One turning vector, and how many ticks it has turned:
The counts run from 0 to 244.
[130  87 105 158 127 140  82 105 134  83 152 153 106 112]
82
[163  89 131 136 179 139 119 114  98 149 115 143 124 167]
40
[185 116 149 109 123 132 116  62 147 114 127 131  99 137]
34
[155 176 111 160 147 121 161  99 111 157 167 123  94 129]
176
[110  63 146 137 138 143 112 109  97 142  97 166 112 142]
92
[172 127 131 141 148 134 124  55 122 137 155 127  98 149]
103
[140 193 128 153 138 133 148  97 128 137 172 115  93 132]
180
[119 143 159 141 138 139 140 126  86 178 111 107 102 173]
114
[115 129 151 121  81 112 147  84 148 109 131 164 111  93]
218
[141  94 105 150 139 106 126  72 135  98 143 179 105 105]
155
[ 91 115 100 150 161 143  83 173 111 123 125 114 142 140]
66
[134 127 146 130 142 124 195 156  94 179 110 146 133 154]
238
[144  80 120 144 173 125 138 105  91 149 131 159 116 164]
100
[150 113 107 138 158 130 187 133 111 150 133 175 131 145]
233
[ 98 100 135 109 100 148  70 152 128 124  80 110 145 128]
11
[150  54 102 132 170 136 100 116 116 120 111 161 138 135]
27
[162 127 100 164 180 128 116 103  99 155 147 144 111 156]
108
[147 172 163 144 136 129 127  71 115 155 158 102  91 151]
111
[ 80 117  95 157 137 135 132 171 115 111 138 156 132  93]
203
[100 145 109 156 115 123 128 118 158  89 171 148 108  82]
206
[127 130 175 126 130 136 131  97  93 176 118 113  98 175]
110
[110 166 146 128  97 143  68 120 148 106 139  84 106 122]
68
[126 116 129 142 164 144 142 125  81 179 110 130 126 171]
109
[ 99  82 119 145 130 126 163 134 118 118 124 193 139 103]
216
[121 139 180 134  97 127 166  79 111 165 119 143  77 141]
166
[101 151 161  98 102 140  71 159 134 119 113  81 139 125]
3
[182  95 104 136 176 120 113  90 122 121 149 144 120 143]
35
[124 106 124 145 162 127 170 120  97 172 112 164 117 154]
169
[136 110 146 124 150 140 115 147  92 174  99 109 120 174]
45
[135  75  96 136 155 124  78 118 140  91 130 153 139 104]
18
[137 104 166 121 137 133 122 116 102 164  84 118 128 181]
41
[123  78  94 140 127 123 157 127 117 118 130 195 130 103]
220
[ 76 163 155 151 100 135  98 129 133 129 134  92  95 120]
132
[176 159 121 135 137 116 178 100 137 129 171 141 114 128]
236
[119  79 182 121 126 145 141 104 104 154  88 144  99 158]
97
[ 93 168  86 175 168 144 146 173 107 140 149 127 132 133]
190
[124 144 110 153 144 138  58 109 149  93 145 113 114 110]
73
[ 76 172 152 148 110 149 151 164 110 179 126 108 121 143]
187
[112 149 157 119 136 151  96 145 100 174 101  90 121 179]
54
[ 69 137 159 127  66 120 138 126 145 114 117 142 111  92]
209
[155 120 130 149 132 112 147  56 138 131 163 155  86 114]
163
[126 126 114 169 168 133 173 131  91 176 129 150 126 156]
173
[132 135 123 154 177 148  98 155  91 165 121 114 137 170]
53
[ 98 133 122 141 150 154  82 172  97 149 109  99 126 151]
62
[138 167 161 124 122 147  97 108 127 135 137  68 110 163]
55
[146 101 125 141 128 131  96  62 145  99 133 149  94 121]
90
[162 134  95 132 181 134 108 122 107 136 149 124 122 165]
48
[137 101 100 163 162 123 174 100 117 135 150 170 103 130]
164
[ 94  85 164 144 102 117 155 101 119 147  87 168 107 128]
157
[142 117 127 113 114 122  78 100 167  72 135 126 125 100]
17
[128 138  99 174 184 138 124 141  87 150 142 122 118 158]
117
[ 66 147 134 162 121 140 153 182 105 150 120 134 133 119]
195
[127  62 158 107 112 145  93 123 131 121  77 127 123 140]
24
[110  96  89 157 144 141  78 125 135  92 146 142 133 113]
78
[ 79  95 163 128  91 147  90 123 129 115  90 117 104 123]
80
[110 120 139 127  99 126  70  77 155  88 131 127  93 111]
81
[ 92  58 153 135 122 130 111 125 115 130  94 151 117 142]
88
[135 153 102 180 165 130 162 131 110 142 165 144 117 142]
181
[112 144  93 156 157 141  67 130 141  92 155 119 121 111]
69
[159 102 110 164 181 134 130 100  94 136 145 169 107 158]
104
[178 120 162 107 134 126 111  55 134 144 126 107  97 150]
38
[119 137  94 158 169 137  70 149 120 112 158 115 125 126]
65
[ 67 161 144 161 107 143 114 150  98 151 124 102 113 142]
127
[171 104 125 154 159 124 117  69 119 127 142 160 100 140]
99
[175 114 104 142 200 138 116 119 108 149 121 135 130 160]
44
[ 64 113 120 165 125 148  97 156 100 130 112 132 116 121]
135
[168 169 144 125 126 132  94 102 127 140 157  94 104 152]
51
[146  67 116 152 154 130 110  86 117 108 136 168 120 137]
91
[166 161  94 157 177 127 106 118 112 132 163 103 127 163]
52
[102 131 142 128 154 155  83 154  94 158  95  85 128 167]
58
[135  97 108 153 126 135  87  79 148  84 140 162 100 112]
86
[ 82 125 157 140  76 124 101  96 141  99 119 133  98  88]
145
[101 183 171 130 120 130 147 135 108 165 128 114 104 148]
183
[110 101 163 130 105 135  77  77 140 101 121 125  92 112]
85
[154 145 112 165 167 118 158  92 120 146 163 139  91 142]
172
[149 124 111 122 129 137  70 115 164  69 148 125 141 102]
13
[121  67 151 108 125 139 112 118 112 131  84 138 128 147]
28
[ 95  65 137 106 117 139  78 150 116 109  86 130 160 129]
15
[ 91 134 119 157 161 149 108 166  99 142 135 121 129 146]
126
[ 94 153 125 154 116 131  97 108 145  99 160 121  93 101]
137
[132 113 162 124  91 120 142  64 141 130 128 157  83 117]
158
[144  82 110 136 147 126  85  91 156  83 131 145 133 121]
22
[134 111  86 142 122 118 150 103 156  93 158 177 119  90]
215
[130 119 125 135 169 152 118 146  87 166 108 106 135 177]
49
[108 202 140 150 122 129 146 113 118 148 170 105 104 128]
184
[135 163 163 101 103 118 184 116 112 167 132 115 102 136]
239
[130 172  93 163 157 136 149 140 113 140 179 115 119 121]
185
[126  87 120 166 154 126 174 104 119 147 127 181 127 131]
160
[104 170 162 139 126 138 124 117 120 160 132  91  91 150]
119
[147  92 165  92 102 128 102  90 133 120 100 127 105 133]
29
[ 94 162 158 120 110 156  78 137 128 135 112  79 120 133]
63
[149 170 111 158 170 136 103  96 123 136 168 119 102 152]
116
[146 170 113 126 140 136  59 142 145  97 163  97 140 120]
0
[129 137 186 131 118 124 123  77 106 159 115 120  91 159]
106
[108 192 122 162 123 126 123 140 144 113 183 114 109 104]
193
[124 175 158 131 132 133 109 105 118 161 131  86  80 152]
115
[115 126 116 150 123 127 101  89 148  87 152 145  93  92]
146
